Here are some numbered points:
[ 0.8  2.3 -0.3  0.   1.4  0.6  1.7  0.   0.3 -0.4  1.   0.7  0.1 -0.5
  0.2 -0.2  0.2  0.3 -0.1] 0
[ 0.1  0.4 -0.5  0.9 -0.5 -0.7  1.  -0.2  0.5 -0.2  0.5  0.   0.5 -0.4
  0.5  0.9  0.3 -0.2  0.1] 1
[-0.9 -0.6 -1.3  1.3 -0.5 -0.2 -1.5 -0.7 -0.8  0.8 -0.2  0.8  0.9  0.1
 -0.1  0.9  0.8 -1.7 -0.7] 2
[ 2.3  1.3  0.2  0.5  0.5  0.   1.   0.3  1.6 -0.8  0.7 -0.3  0.1  0.2
  1.  -0.6 -0.1 -0.1  0.2] 3
[ 0.8  2.4  0.3  0.4  2.7 -0.4  0.5 -0.1  1.3 -0.2  0.6 -0.5 -0.3 -1.5
 -0.6 -0.5  0.   0.5 -0.1] 4
[-0.5  0.2 -1.4 -0.4  0.   0.4  0.4 -0.5 -1.2  0.2 -0.5  0.1  0.   0.1
 -0.7  1.4  1.7  0.6 -1.5] 5
[ 0.7 -0.4  0.7  0.1 -0.7 -0.9 -0.3  1.4  0.6 -1.1  0.  -0.5  0.7  0.8
  1.  -1.  -1.  -1.   1.3] 6
[ 0.6  0.9  0.7  0.1  0.8 -0.1  0.1  0.6  1.1 -0.6 -0.1  0.2 -0.7 -0.3
  1.8 -0.9 -0.6 -1.2  1.3] 7
[-0.2  1.3 -0.7  0.3  1.6 -0.1  1.4 -0.8 -0.5  1.  -0.7  0.3 -0.3  0.7
 -1.3 -0.1  0.5  0.7 -0.3] 8
[ 0.3 -0.6 -0.2  1.4  0.1  0.8  0.4 -1.   0.   0.5 -0.1 -0.2  0.2 -0.8
  0.7  0.9  0.1  0.6 -0.1] 9
[ 1.  -1.2  1.7 -2.4 -0.2 -2.3  0.2 -0.3  0.3 -3.   1.2 -2.1 -2.3 -1.1
 -1.7 -2.7 -2.1 -1.3  0.1] 10
[ 2.4 -0.2  0.4 -0.9 -1.3 -0.8  1.5  1.1  0.4 -1.3  0.9 -0.9  0.5  0.7
  0.5 -0.9 -0.9 -0.2  0.6] 11
[ 0.1  0.9  0.3  0.5 -1.5  0.7  1.8  0.6  1.   0.4 -0.9 -0.1  0.6 -0.2
  1.2  1.  -0.1  0.6  0.4] 12
[-1.2 -0.8 -1.4 -0.5 -0.4  1.7 -0.4 -1.9 -1.8  0.9 -1.8 -1.1 -1.8 -1.7
 -1.7  0.8  1.4  0.3 -2.1] 13
[ 0.5  0.6  1.1 -1.9 -0.2 -1.4 -0.8  2.   0.8 -1.3  0.2 -0.2 -1.1 -0.4
 -0.7 -1.3 -1.4  0.2  0.7] 14
[ 0.5  1.8  0.1 -0.1  2.1 -0.1  0.6  0.1  1.2 -0.7  0.1  0.4  0.2  0.
  1.1 -0.6 -0.3 -0.2  0.4] 15
[-0.5 -0.7  0.6  2.3 -1.   0.6 -0.7  0.   1.   0.2 -0.6  0.7  0.7  1.1
  3.   0.5 -0.2 -0.9  1.2] 16
[ 1.7 -1.5  1.8 -1.2 -0.9 -1.2 -0.8  1.2 -0.3 -1.6  2.1 -1.2  0.4  0.5
 -1.1 -1.3 -1.5  0.   0.3] 17
[-0.5  0.1 -0.8  0.6 -0.8 -0.1  0.9 -0.2 -0.7  0.1  0.2  0.4  0.6  0.8
 -0.3  1.   0.4  0.7 -0.6] 18
[-1.  -0.2  0.3  2.4 -1.7  0.9 -0.5 -0.1  0.5  0.7 -1.5  1.2  0.5  1.5
  2.1  1.6  1.1  0.   0.2] 19
[ 0.5 -0.6  1.3 -2.5 -0.5 -0.8 -0.1  1.   0.7 -1.6  1.4  0.  -1.3 -0.7
  0.6 -1.4 -1.2 -1.3  0.9] 20
[-0.2  0.  -0.3  0.3 -0.7  1.4  0.9  0.4 -0.5  0.7 -1.3  0.6 -0.1  3.
  0.   0.3  0.8  0.4 -0.2] 21
[ 0.4  0.1  0.6 -1.5  0.5 -0.9 -0.9  2.2  0.9 -0.9  1.3  0.4  0.1  0.2
  0.9 -0.7 -0.7 -0.6  1.6] 22
[-1.6  0.7 -1.1  0.7 -1.1  0.5 -1.5 -0.7 -1.1  0.8 -0.8  0.5  0.6 -0.1
 -0.8  1.8  0.2 -0.5 -0.7] 23
[ 0.5  0.   0.5 -2.   2.  -1.2 -1.4  1.  -0.3 -2.1  2.7  0.  -1.6 -0.1
 -0.3 -2.5 -1.9 -1.5  0.7] 24
[-1.3  0.8 -0.7  1.3  1.4  1.2 -0.4 -1.1 -0.3  0.3 -0.4  1.5 -0.8  0.7
  2.3  0.3  1.5 -0.7 -0.5] 25
[-1.1  1.4 -0.1  0.5  0.3  0.8 -0.9  0.2  0.7  0.5 -0.8  1.1  1.6  0.6
  1.8  1.1  0.3  0.3  0.5] 26
[-0.1  0.8 -0.2 -0.5 -0.1  1.2  1.5  0.4  0.2 -0.1  0.5  1.3 -0.3  0.4
  2.   0.1 -0.1 -0.2  0.2] 27
[-0.4  0.2 -0.6 -0.3  0.3 -0.4  0.8 -0.8 -0.4  0.2  0.5  0.3  0.8 -0.7
 -1.4  0.8  0.5  0.5 -1.1] 28
[ 0.2  1.2  1.7 -0.2 -0.6 -1.1  0.8  0.4  1.5 -1.   1.1 -0.2  0.9 -0.6
  0.1 -0.6 -0.8  0.5  0.4] 29
[ 1.1 -1.   0.4  0.2  0.3 -0.5  0.9  0.1 -0.3  0.   1.7 -0.5  0.9  1.2
 -1.4 -0.2 -0.4  2.5  0. ] 30
[ 1.  -0.2  0.2  1.8  1.  -0.3 -0.7 -0.2 -0.3  0.2  0.8  0.2  1.   0.8
  0.3 -0.1 -0.4  1.1  0. ] 31
[-0.4  2.1 -0.7  0.7  0.9  0.5  0.1 -0.4 -0.2  0.6 -1.  -0.3 -0.3 -0.4
  0.4  0.5  0.4  0.3  0.1] 32
[-2.  -2.7 -1.9  1.2 -1.1  0.  -1.7 -1.9 -1.1  2.5 -2.1 -1.4 -1.4  0.3
 -1.2  0.3 -0.1 -1.2 -0.2] 33
[ 0.7  0.4  0.4  0.4  0.2  0.2  0.   0.9  0.9 -0.2  1.2  1.4  0.9  1.5
  1.1 -0.4 -0.4 -0.5  0.5] 34
[-1.3  0.5 -0.1  0.   0.1  0.3 -0.8 -1.4 -1.   0.7 -0.3  0.8 -0.5 -0.6
 -0.6  0.   0.8 -0.8 -1. ] 35
[ 1.9 -1.2  1.1  1.5  0.7 -0.1  0.1 -0.2  0.8 -0.6  0.8 -0.8 -0.3  0.4
  1.  -0.5 -0.2  0.5  0.3] 36
[-2.1 -0.8 -2.2 -0.7 -0.4  0.1 -2.4 -1.7 -2.   1.3 -1.  -0.1 -0.2 -2.2
 -1.8  1.3  0.3 -1.1 -1.7] 37
[ 2.5 -0.9 -0.1 -0.7  0.8  0.1  0.8  0.5 -0.1 -0.5  1.  -0.4  1.2  0.4
  1.3 -0.1 -0.1  0.8  0.2] 38
[ 0.3 -0.5 -0.6 -0.2  1.7  0.7  0.7 -0.4 -0.1  0.   0.   0.4  0.1  1.6
  1.   0.2  1.1  0.1  0.2] 39
[-1.8  0.1 -1.2  0.  -1.3  0.5 -0.3 -0.6 -1.   1.5 -1.3  1.2  0.2  2.1
  0.1  0.2  0.1 -0.5 -0.7] 40
[ 0.1  0.2  0.9 -1.5  0.1 -1.  -0.2  0.   0.4 -1.2  0.  -0.9 -1.8 -0.3
  0.2 -1.6 -1.1 -0.9  0.9] 41
[ 0.2  0.1 -0.2  0.3  0.4  0.2  1.  -0.1  0.9 -0.1  0.3  0.6  1.2  0.5
  1.4  0.1  0.3 -0.6  0.4] 42
[ 0.  -0.3  0.9 -1.2  0.5 -0.3 -0.2  1.   1.6 -0.7  0.8  1.9 -0.4  0.6
  1.5 -0.9 -0.7 -1.4  1.1] 43
[ 0.   0.3  0.2  0.4  0.5 -1.1 -0.6 -0.3  0.4 -0.8  0.  -1.3 -1.  -1.4
  1.  -0.9 -1.  -1.4  1.9] 44
[ 0.6 -1.6  0.9 -1.1 -0.2 -1.1  0.1 -0.1  0.3 -1.2  1.1 -2.3 -1.1 -1.4
 -0.1 -1.1 -1.1  0.4  0.7] 45
[ 1.7  1.4  0.5 -1.   1.5  0.   1.3  0.5  0.2 -0.9  1.  -0.3 -0.3 -0.2
  0.6 -0.6 -0.5  1.1  0.3] 46
[ 0.8  0.5  0.8 -0.6  0.4 -0.6 -0.2  1.4  0.5 -0.3  0.1 -0.4  0.2 -0.9
  0.2  0.  -0.4  0.8  1. ] 47
[ 2.1 -0.3  0.4 -1.4  0.  -1.3  0.4  1.   0.3 -1.3  0.9 -1.9 -0.4 -1.2
 -1.3 -1.2 -1.4 -0.5  0.8] 48
[ 0.1 -0.3 -0.4  0.5  0.1  0.1  0.2 -0.6 -0.6  0.6 -0.9 -0.5 -0.1 -0.7
 -1.1  0.6  1.1  1.2 -0.7] 49
[ 1.  -2.4  2.1 -1.  -1.4 -2.1 -1.9  0.8  0.6 -1.7 -0.6 -2.  -2.2 -1.2
 -1.  -2.  -2.  -1.6  1.5] 50
[ 1.9 -0.3  1.4  0.6  2.1 -1.1 -1.  -0.3  0.9 -0.9  0.1 -1.3 -2.  -0.4
 -0.7 -1.5 -0.7  0.4  0. ] 51
[-0.7 -1.2 -0.6  0.6 -1.6  0.4 -0.6 -0.6 -1.3  0.7 -1.  -0.5  1.1  0.3
 -0.9  1.2  0.5  0.1 -0.7] 52
[ 0.2  0.  -0.4  0.5  0.2 -0.5  0.3  0.2  0.2 -0.1  0.9 -0.4  2.  -0.2
  0.7  0.7 -0.1  0.5  0. ] 53
Which point above is nearest to each new point? Its number follows each.
[-1.1  0.9  0.3  0.2 -0.1  1.1  0.6 -0.7 -0.1  0.7 -0.9  0.5 -0.6 -0.4
 -0.1  0.8  0.6  0.5 -0.3] 32
[-1.5 -0.3 -1.   0.2 -0.3  0.3 -0.7 -0.9 -1.   0.7 -0.4  1.5 -0.6  0.9
 -1.1  0.1  0.7 -1.1 -1.4] 35
[-0.5 -0.1  0.  -0.9 -0.1  1.9  0.2  1.3  0.4  0.9 -0.5  2.5  1.2  2.2
  1.   0.9  0.7  0.1  0. ] 21
[-1.  -0.4 -0.5 -0.1 -0.3  0.8 -1.  -0.6 -0.1  0.7 -0.5  1.6  0.1  0.3
  1.9  1.3  1.4 -0.9 -0.3] 25
[ 0.4  1.5  0.7  0.3 -0.1  0.5 -0.2  1.7  0.7 -0.4  0.9  2.   2.   1.4
  1.6 -0.1  0.2 -0.4  0.4] 34
[ 0.7  1.   0.9  1.2  0.9 -0.5  0.5  0.2 -0.4 -0.2  1.1  0.3 -0.9  0.1
 -0.7 -0.7 -0.2  1.4 -0.5] 31
[-1.9  0.7 -1.2  0.  -0.6  1.5 -0.5 -1.6 -1.8  1.7 -1.4 -0.3 -1.3 -1.1
 -0.8  0.5  0.5  0.4 -1.4] 13
[ 1.2 -1.2  1.4 -1.1 -0.5 -1.5 -1.9  1.1  0.2 -1.4 -0.5 -1.6 -1.4 -0.4
 -0.5 -1.7 -1.7 -1.2  0.8] 50
[-1.1 -0.6 -1.1 -0.4 -0.8  0.3 -0.9 -1.4 -2.1  0.8 -1.2 -0.7 -1.   0.1
 -2.2  0.7  1.1  1.  -2.3] 13
[ 1.6 -0.2  0.5 -0.1  0.6  2.7  1.2  0.1 -0.4  0.2  1.1  0.8  0.9  1.
  0.4 -0.2  0.   1.5 -0.5] 38
[-0.7 -0.5 -0.5  1.3  0.1  0.1 -0.2 -0.4 -0.2  0.8 -0.4  0.9 -0.4  1.1
  0.4  0.2  0.   0.  -0.3] 18
[ 0.3 -0.4  1.5 -0.1 -0.2 -0.7  0.8  1.3  0.3 -0.5  0.2 -0.3 -0.1 -0.1
 -0.4 -0.3 -0.7  1.9  1. ] 47
[ 0.6  1.3  0.2 -0.8  1.4  0.2 -0.5  0.9 -0.2 -0.5  3.   3.   0.5  1.6
  1.2 -0.3  0.6  0.  -0.7] 34
[-1.2 -0.5  0.   0.1 -2.1  2.1 -0.8  0.5 -0.5  1.8 -1.3  1.7  1.   1.5
 -0.4  1.   0.3 -0.3 -0.9] 40
[-0.8  0.7  0.1  0.9 -0.7 -0.6  0.3  0.7  1.3 -0.5  0.   0.6  0.1  0.6
  2.4 -0.7 -0.9 -1.3  1.5] 7
[ 0.2 -1.6  1.1  0.7  0.6  0.2 -0.2 -0.3  1.  -0.3 -0.1 -0.6 -0.3  0.5
  1.5 -0.4 -0.7  0.1  1.4] 36
[ 0.6 -0.8 -0.3 -0.3 -0.8 -0.5  1.1  0.8  1.4  0.   0.8  0.   3.  -0.2
  0.3  1.8  0.3  0.5  0.5] 53
[ 0.1 -0.2  0.   0.3 -0.3  0.2  0.1  0.1 -0.4  0.1  0.4  0.8  0.8  1.3
  0.   0.3  0.   1.6 -0.4] 18
[-0.6 -0.8 -0.3  1.  -2.1  2.2 -0.8 -0.6 -0.7  2.7 -1.4 -0.2  0.1  0.3
 -1.2  0.8  1.  -0.1 -1.1] 52
[ 1.5 -1.5  0.2 -0.8 -1.8 -1.8  0.2  1.3  0.1 -1.   0.3 -1.  -0.5  0.4
  0.2 -0.5 -0.8 -0.1  0.7] 11
[ 0.8  1.7  0.4  0.1  1.5  0.4  0.1  0.1 -0.1  0.   0.5  0.9  1.2  0.5
  0.1 -0.2  0.   1.1 -0.1] 0
[ 0.4  0.4  0.6 -0.3  0.5 -1.2 -0.8  0.4  0.3 -0.8  1.5 -0.3 -0.2 -0.5
  0.  -1.  -1.1  0.   0.6] 47
[-0.1 -1.4  1.  -0.7 -0.4 -1.2 -1.3  0.9  0.4 -1.1  0.3 -1.  -1.2 -0.7
 -0.2 -1.5 -1.7 -1.   1.8] 41
[-0.1  0.6 -0.1  1.7  1.4  0.5 -1.  -0.8 -0.4  0.2  0.4  0.6 -0.2  1.7
  0.7 -0.4  0.1 -0.3  0. ] 31
[-0.4 -1.4  0.9  0.1 -0.2 -1.   0.1  0.6  0.6 -0.7 -0.7 -1.  -1.6  0.4
  0.3 -1.  -1.  -0.3  1.8] 41
[-1.6  0.1 -0.9  0.8  2.4  1.1 -0.4 -1.8 -0.2  1.  -1.4 -0.4 -1.1 -0.6
  0.4  0.7  0.9  0.2 -0.1] 32
[ 3.   0.7  0.1 -0.6  0.2 -1.   0.7  1.8 -0.4 -1.   1.4 -0.6  0.6  0.5
  0.3 -0.7 -0.6  0.6  0.2] 11
[-0.4  1.8 -0.2  1.4  0.1  0.   0.4  0.2  0.5 -0.3 -0.1  0.7  1.   0.2
  2.1  1.  -0.2  0.1  0.6] 26
[ 0.4  1.5 -0.1  0.9  1.1 -0.3 -0.3  0.   0.1  0.1  0.1  0.8  0.1  0.6
  0.3  0.7  0.9  1.2 -0.3] 32
[ 0.6  0.5  0.6 -0.6 -1.1  0.1  0.4  1.6  1.6 -0.4  0.6  2.1  1.9  1.6
  1.5  0.6  0.1 -0.6  1. ] 34
[ 1.3  0.4  1.3  0.7  0.   0.   1.2  0.   0.1 -0.7  0.9 -0.7 -0.5  0.
  0.5 -0.6 -0.6  0.8  0.4] 36
[-0.4  1.2 -0.9  1.1 -0.4  0.9  0.2 -0.8 -1.2  0.7 -0.4 -0.8  0.4 -1.7
 -1.6  0.4  0.   0.7 -1.5] 49
[-1.1  0.5 -0.4 -0.5 -0.1  1.2  0.5 -1.1 -1.1  0.6 -0.7  1.2 -0.6 -0.3
 -0.7  0.1  1.2 -0.3 -1.2] 35
[-0.1 -0.5 -0.9  1.2  0.8  0.4 -0.4 -1.1 -1.5  0.5 -0.5 -1.  -0.7 -0.2
 -1.5 -0.1  0.3  1.4 -1.6] 49
[-1.4  0.2 -1.5  0.2 -1.   0.8 -0.2 -1.6 -1.9  0.8 -1.2 -0.9 -1.  -2.5
 -1.6  0.3  0.5 -0.6 -2.7] 13
[-0.3  0.7 -0.1  1.4  1.2 -0.4 -0.2 -0.8 -0.6  0.5 -0.2 -0.2 -0.2 -0.2
 -0.8  0.1  0.8  1.3 -0.6] 49
[ 0.2  1.6 -0.4  1.7  0.7 -0.3  0.1 -0.1  0.1  0.   0.3 -0.5  1.5 -0.2
 -0.2  0.5 -0.1  1.   0. ] 53
[ 0.3  1.   0.1  0.2  0.7 -0.2  0.5  0.3  0.  -0.1  1.   0.1  0.9  0.5
 -0.3  0.2  0.2  1.2  0.1] 53
[ 0.9  0.6  2.3  3.   0.3 -0.6 -0.9  0.2  2.7 -0.4 -0.6 -0.2  0.3  0.2
  0.2 -0.9 -0.6 -0.5  0.6] 36
[-0.7 -1.  -1.5  0.2 -0.7  0.  -0.6 -1.6 -1.6  1.  -1.4 -1.4 -0.8 -1.
 -1.1  1.   2.1 -0.1 -1.2] 13
[ 0.9 -0.4  0.5  0.4  0.4 -0.6 -0.1  1.1  0.7 -0.8  0.1 -0.5 -0.1  1.6
  0.9 -0.7 -0.8  0.3  1.1] 6
[ 1.4 -0.7  1.2 -0.4  1.6 -0.3 -0.6 -0.1  1.3 -0.9  1.2 -0.1 -0.7  0.
  0.6 -1.3 -0.8 -1.7  1.1] 7
[ 0.8 -0.5  0.1  2.2  0.5  2.4  0.3 -0.9 -0.2  1.1 -0.6 -0.5  0.5  0.7
 -0.3  0.1 -0.3  1.6 -0.2] 9
[ 0.5 -1.6  0.3 -1.7 -0.9 -1.9 -1.5  0.5  1.  -2.   0.5 -1.2 -1.2 -0.1
 -0.4 -2.3 -2.5 -2.7  1. ] 50
[ 0.3  1.  -0.4  1.3  0.3  1.   1.6 -0.4 -0.2  0.7 -0.9 -0.5  0.3  0.4
  0.1  0.7  1.2  0.9 -0.1] 32
[-0.5  0.2 -0.7  1.2 -0.4  0.2 -0.2 -0.4 -0.6  0.2 -0.3 -0.4  2.3 -0.5
  0.1  1.2  0.5 -0.4 -0.5] 53
[ 0.6 -0.3  0.2  1.1  0.3 -0.2 -0.1  0.   2.3 -0.1 -0.8  0.  -0.8  1.2
  2.  -0.5  0.  -0.8  1.3] 7
[ 0.1  1.4  0.5 -0.2 -0.6 -0.4  2.   1.7  1.8 -0.3  0.3  1.2  0.4 -0.5
  0.1 -0.2 -0.8 -0.4  0.2] 29
[-0.9  1.2 -0.6  0.8  1.3  1.   0.4 -1.7 -0.2  0.6 -0.8 -0.7 -1.7 -1.8
 -0.3  0.3  0.4  0.6 -0.5] 32
[ 0.5  0.1  0.5 -0.4  0.7 -0.6  0.1  0.9  1.4 -0.2  0.8  1.6  1.9  1.
  0.4 -0.1 -0.3  0.2  0.3] 34
[-0.1  0.  -0.5  1.4  1.   0.7  0.7 -0.5  0.   0.5 -0.5  0.2 -0.8  1.4
 -0.5 -0.1  0.6  1.5 -0.4] 8
[ 0.7  0.8  1.2 -0.9  0.9 -0.7 -0.1  0.8  0.6 -0.7  0.5 -0.1 -0.4 -0.2
 -0.6 -1.  -0.9  0.2  0.8] 47
[ 0.1  0.5 -0.4  0.8  0.8  0.6  0.3 -0.3 -0.6  0.3 -0.7  0.7  1.3  1.
 -0.2 -0.1  0.8  0.5 -0.8] 18
[-0.5  0.6 -0.8  0.7 -0.2  1.5  0.   0.1 -0.6  1.4 -0.3  1.6  0.3  0.8
  0.5  1.4  0.5  0.2 -0.4] 18
[-1.4 -0.3 -1.4 -0.9 -0.7 -0.1 -0.6 -0.9 -1.7  1.2 -1.3 -0.5 -1.4 -1.6
 -1.6  0.7  1.3 -0.3 -1.5] 13
[ 0.9  0.   0.  -0.4  1.2 -0.4  0.8  0.3  0.  -0.2  0.6  0.2 -0.1  1.
  0.3  0.  -0.3  1.4  0.1] 46
[-1.1  1.  -1.   0.4  1.   0.8 -0.4 -1.4 -1.   0.6 -0.2  1.2 -1.7  0.3
 -0.4 -0.2  0.9 -0.9 -1.4] 35
[-1.2  0.2 -0.2 -0.2 -0.4  0.6  2.4  0.3  0.3  0.9 -1.1  0.5  0.4  0.1
  1.2  1.2  0.2  0.9  0.6] 12
[-0.1 -0.8 -0.9  0.  -0.8  1.2  1.4 -0.6 -0.2  2.1 -1.2 -0.4 -0.1  0.3
 -2.   0.7  1.   0.4 -0.6] 49
[-0.6  0.9 -0.8  1.4  1.7  1.2 -0.1 -1.3 -0.5  1.5 -1.1 -0.7 -0.6 -1.3
 -0.4  0.7  0.1  1.1 -0.3] 32
[-0.5  0.4  0.   0.2  0.1  1.7  0.5 -0.4  0.   0.5  0.4  1.   0.4  0.4
  0.3  0.5  0.2  1.3 -0.7] 18
[ 0.5 -1.4  1.  -1.   0.  -0.6 -1.2  1.4  0.4 -0.6 -0.6 -0.6 -0.9  1.7
  0.9 -0.9 -0.9  0.8  1.2] 6
[-0.1 -1.3 -0.4  0.3  0.8 -0.2  0.2  0.2 -0.4 -0.1  0.2 -0.1 -0.8  1.
  1.4 -0.5 -0.2  0.3  0.6] 39
[ 1.2 -0.8  0.6  1.6  0.4  0.   0.4 -0.7 -0.3  0.   1.8 -0.6  0.8  0.3
 -1.1 -0.3 -0.2  1.7 -0.8] 30
[-0.3 -0.1  0.8  1.  -0.9  0.4 -0.2  1.8  3.  -0.2 -0.4  2.1  1.5  2.7
  2.7 -0.3 -0.4 -1.6  2.5] 16
[ 1.5 -2.1  1.2 -0.1  1.  -0.4  0.8 -0.2  0.2 -1.1  0.3 -1.4 -1.2  0.9
 -0.2 -1.2 -0.9  0.8  0.8] 36
[ 1.2  0.1  2.4  1.2 -0.7 -0.1  0.3  0.8  1.5 -0.2  1.6  0.9  0.7  0.1
 -0.6 -0.8 -0.9 -0.3 -0.2] 29
[-1.3  0.9 -1.3 -0.8 -1.2  0.5 -0.1 -0.4 -2.   1.1 -1.6 -0.8  0.  -1.
 -1.5  2.1  1.3  2.1 -1.8] 5
[ 2.   0.3  1.7  0.  -0.1 -0.5  1.6  0.   1.3 -1.1 -0.2 -1.2 -1.2 -0.4
  0.1 -1.3 -0.7 -0.8  0.3] 3
[-1.  -0.9 -0.9  0.5 -1.4  1.3 -0.7 -0.5 -1.4  1.2 -1.9 -1.1  0.6  0.
 -0.8  1.5  0.6  0.8 -0.9] 52
[ 0.1  1.   1.3  1.   1.6 -0.3  1.   0.   0.5 -0.6  0.6  0.  -0.2  0.4
 -0.3 -0.9 -0.6 -0.1  0.5] 15
[ 0.3  1.   0.3 -1.1  0.  -0.9  0.3  1.8  2.  -0.7  0.5  0.9  1.4  0.3
  0.9 -0.5 -0.6 -0.3  0.8] 22
[ 0.7 -1.3  1.3  0.5  1.2 -0.3 -1.6  0.2  0.9 -0.8  0.2  0.  -0.7  1.7
  0.9 -1.4 -1.  -1.8  1.4] 6
[-0.4  1.1 -0.1 -0.1  0.5 -0.6  0.7  0.1  1.2 -0.4  0.1  0.4  1.1  0.5
  0.8 -0.5 -0.8 -1.   1.5] 42
[ 0.2 -0.5  1.4  0.7  0.  -0.3 -1.3  0.3  0.8 -0.4 -0.3 -0.7  0.9 -0.5
  1.2 -0.5 -0.7 -0.2  1.7] 6
[-0.4  0.1  1.8 -0.8 -0.9 -1.4 -0.7  0.7  1.1 -1.   0.8  0.   0.2 -0.5
  0.5 -0.8 -1.  -0.7  0.6] 29
[ 0.5 -1.1  3.  -1.8 -1.2 -1.5 -1.8  1.5  0.5 -1.6 -0.2 -1.5 -1.2 -1.6
 -0.5 -1.7 -1.8 -1.1  1. ] 50
[ 0.  -0.9 -0.5  1.5  0.7  1.  -0.1 -1.4 -0.9  0.3 -0.3 -1.7 -0.1 -1.
 -0.7  0.2  0.5  1.3 -1. ] 49
[ 1.   1.1  0.3 -0.8  0.4  0.1  0.7  1.1  2.2 -0.6 -0.1  1.   1.7 -0.1
  1.7 -0.2  0.1 -0.1  0.7] 42
[-1.3  0.1 -2.1 -0.8 -0.4 -0.2 -0.9 -1.  -1.6  1.2 -1.7 -0.7 -0.4 -0.7
 -1.2  1.6  1.6  0.5 -1.3] 5
[ 0.8  0.8 -0.1  0.1 -0.8  0.3  1.3  1.4  0.  -0.2  2.2  1.5  2.1  0.9
  0.4  0.1 -0.3 -0.5  0.1] 34
[ 0.7  0.1  0.1  0.8  1.3  0.9  0.7 -0.1  0.8 -0.4  2.3  0.3  0.   1.1
  0.5 -0.8 -0.7 -0.8  0. ] 34
[ 0.3 -0.3  0.4 -0.3 -0.3 -0.5  1.6  1.2  0.7 -0.4  0.3 -0.2  0.5  1.2
 -0.1 -0.6 -0.8 -0.1  1.4] 6
[-0.2  0.7  0.4  0.4  1.1 -0.3  0.7 -0.2  1.2 -0.5  0.4  0.3  0.  -0.2
  1.2 -0.4 -0.3  0.2  0.8] 15
[ 0.5  0.8 -0.2  0.9  1.5 -0.6 -0.3  0.6  0.2 -0.4  0.9  0.9 -0.1  0.9
  0.5 -0.7 -0.5 -0.7  0.4] 34
[-1.8  0.1 -1.6  0.  -0.2 -0.5 -0.9 -1.2 -1.2  1.6 -1.   0.5  0.8  0.1
 -1.7  1.3  0.1  0.3 -0.9] 23
[ 0.4  1.1 -0.4 -0.5  0.6  0.2  2.7  0.1  1.  -0.1  0.2  1.1  1.1  0.7
  0.8  0.2  0.7 -0.1  0.2] 42
[ 1.5 -0.1  0.9  1.2  0.8  0.   0.1 -0.2  0.4 -0.3  0.5  0.2  0.3  0.5
 -0.2 -0.3  0.   1.3 -0.3] 31
[-0.6 -1.9 -0.9  1.9  0.2  0.5 -1.4 -2.3 -1.7  2.3 -2.  -1.4 -2.1  0.6
 -1.9 -0.2  0.6  0.9 -1.9] 33
[ 1.  -0.9  1.7 -0.4 -0.2 -1.  -0.9  1.1  1.2 -1.   1.1  0.1 -0.2  0.7
 -0.2 -1.2 -1.1 -0.9  0.8] 6
[ 0.1  0.1  0.5 -0.6 -0.7 -1.3 -0.5  1.7  0.8 -0.7 -0.2 -0.8 -1.  -0.4
 -0.7 -1.1 -1.4 -0.3  1.2] 14
[-0.3 -0.4  0.4 -0.3  0.1 -0.8 -0.4  0.5  1.1 -0.3  0.2 -0.2 -0.6  0.1
  0.8 -0.2 -0.5  0.2  1.1] 47
[ 1.7  1.4  1.   0.5  0.9  0.8  0.8  0.7  0.2 -0.6  0.4 -0.1 -1.3  0.3
  0.4 -1.  -0.6  0.7  0.3] 46
[ 1.1  0.6  0.2 -0.3  0.8 -0.9  0.8  0.3  0.4 -0.9  2.5 -0.6  1.8  0.
  0.1 -0.2 -0.5  0.6  0.4] 53
[ 0.   0.4 -0.6 -0.7 -0.2  0.7  1.4  0.3 -0.9  0.   0.6  1.3  1.4  1.9
  0.   0.8  1.   1.  -1. ] 18
[-0.8  0.  -1.2 -0.9  0.   1.1  0.3 -1.4 -1.3  0.2 -0.3 -0.7 -1.  -2.1
 -0.8  0.5  1.3  0.  -1.8] 13
[ 1.3  0.3  0.7 -1.4  0.1 -0.6  1.   0.7 -0.1 -1.4  1.8  0.1 -1.   0.
  1.3 -1.2 -0.7 -0.8  0.1] 20
[-0.9  1.3 -0.2  0.6 -0.4  1.4  0.3 -0.2 -0.1  2.  -0.1  1.3  0.4 -1.
 -1.1  0.3 -0.2 -0.7 -0.6] 35
[ 1.1  0.5  0.2  0.1  1.9  0.6  1.1 -0.1  0.9 -0.3  1.6  1.7  0.5  2.3
 -0.1 -0.4  0.1  0.2 -0.2] 34
[-1.   1.6 -0.2  0.1  1.6  0.6 -0.4 -1.   0.8  0.2  0.5  2.2 -0.4 -1.1
  1.6  0.4  0.  -0.8 -0.2] 25
[-0.5 -0.5 -1.   0.  -0.1  0.7  1.1 -1.1 -1.6  0.2 -0.1 -1.1 -0.5 -1.6
 -1.3  0.5  0.6  1.3 -1.7] 49
[-0.4  0.2 -0.2  0.2 -0.3  1.   0.9  0.3  0.6  0.9  0.   1.4  1.7  1.3
  0.7  0.4  0.   0.2  0.1] 42
[ 0.7 -0.7  2.5  0.6 -0.6 -0.7 -0.4 -0.2  0.6 -1.2  1.3 -1.2 -0.2 -1.
  0.3 -1.1 -1.3 -0.7  0.5] 45
[ 1.  -1.1  1.5 -1.1  0.2 -1.4 -1.5  0.6  0.5 -1.6 -0.2 -1.4 -2.1 -1.5
 -0.6 -2.1 -1.7 -1.9  1.1] 50
[-1.5  0.3 -1.2  0.7  0.2  0.4 -0.4 -2.1 -1.1  1.8 -1.8 -0.9 -1.3 -1.3
 -1.5  1.1  1.5  0.4 -0.9] 13
[-0.7  1.1 -0.9  1.1  0.   1.2  0.7 -0.7  0.3  0.6 -0.9  1.3 -0.8  1.8
  1.1  0.   1.2 -0.6 -0.6] 25
